In the rows, zero is written as 128.
The same turns and mirrors carry the whole set onto itself, and each row onto the other rows of its family. Which rows share a family with each named row? Give them in list order.
These 40 rows form 5 families of 8 rows each.
k_778: [ 95 155 106 119 112  93 157 163 120]
k_963: [115 129 121 129 134 130  94 139  89]
k_410: [100 146 105 116 131 113 158  97  96]
k_448: [111 147 136 115 112 134 126 147 144]
k_876: [101 140 147  97 126 104 128 141  96]
k_793: [ 88 139 108 108 123 156 132 120  96]
k_797: [107 143  74 156 119 101 137 151 120]
k_636: [ 89 163  91 116 143 138 125 147 115]
k_499: [ 82 113  80 100 115 117 141 136 104]
k_590: [122 140 127 143 113  98 123 137 152]
k_469: [ 93 163 128 105 129 101 144 148 135]
k_921: [116 142  90 155 130 136 105 133 135]
k_260: [114  93 114 123 105 100 110 145 116]
k_548: [119 142 114 139 115  96 118 175 112]
k_192: [106 140  98 122 136 142 133 105  85]
k_889: [ 94 154  86 125 126 125 129 173  99]
k_871: [ 83 111 101  92 107 109 146 136 116]
k_261: [121 146 121 141 137 110  97 154 127]
k_738: [ 87 107  70 114 126 113 124 137  99]
k_362: [ 94 106 120  91  98 105 140 144 117]
k_618: [ 98 155  79 143 146 103 124 135 124]
k_131: [119 134 141 113 106 126 149 103 112]
k_915: [121 136 116 147  92 107 145 151 140]
k_240: [103 147 133  96 129 119 146 118  89]
k_530: [103  97  77 130 123 109 110 137 103]
k_274: [133 128 139 133 124 122 107 122  96]
k_925: [113  93  95 129 116 108 101 144 108]
k_212: [110 146 124 115  97 134 136 172 122]
k_600: [ 89 157  97 117 124 124 152 126 143]
k_598: [118 139 101 134 146 109 121 114  79]
k_692: [109  96 124 106  96 104 124 143 121]
k_9: [117 119 136 126  97 141 127 113 122]
k_573: [107 122  87 151 119 127 127  98 115]
k_159: [ 95 137 112 118 112  99 163  98 124]
k_443: [128 131 146 124 119  94 132 114 103]
k_651: [ 97 149  84 130 101 136 157 147 127]
k_798: [132 124 109 151 128 115 118 100 101]
k_474: [ 92 143  96 123 149  89 128 127  87]
k_209: [119 123 125 144 124  77 123 119 113]
k_701: [120 136  94 152 106 140 117 161 120]

Same family as k_963: k_876, k_793, k_9, k_573, k_159, k_474, k_209
Same family as k_738: k_499, k_260, k_871, k_362, k_530, k_925, k_692
Same family as k_590: k_448, k_636, k_469, k_921, k_261, k_618, k_600

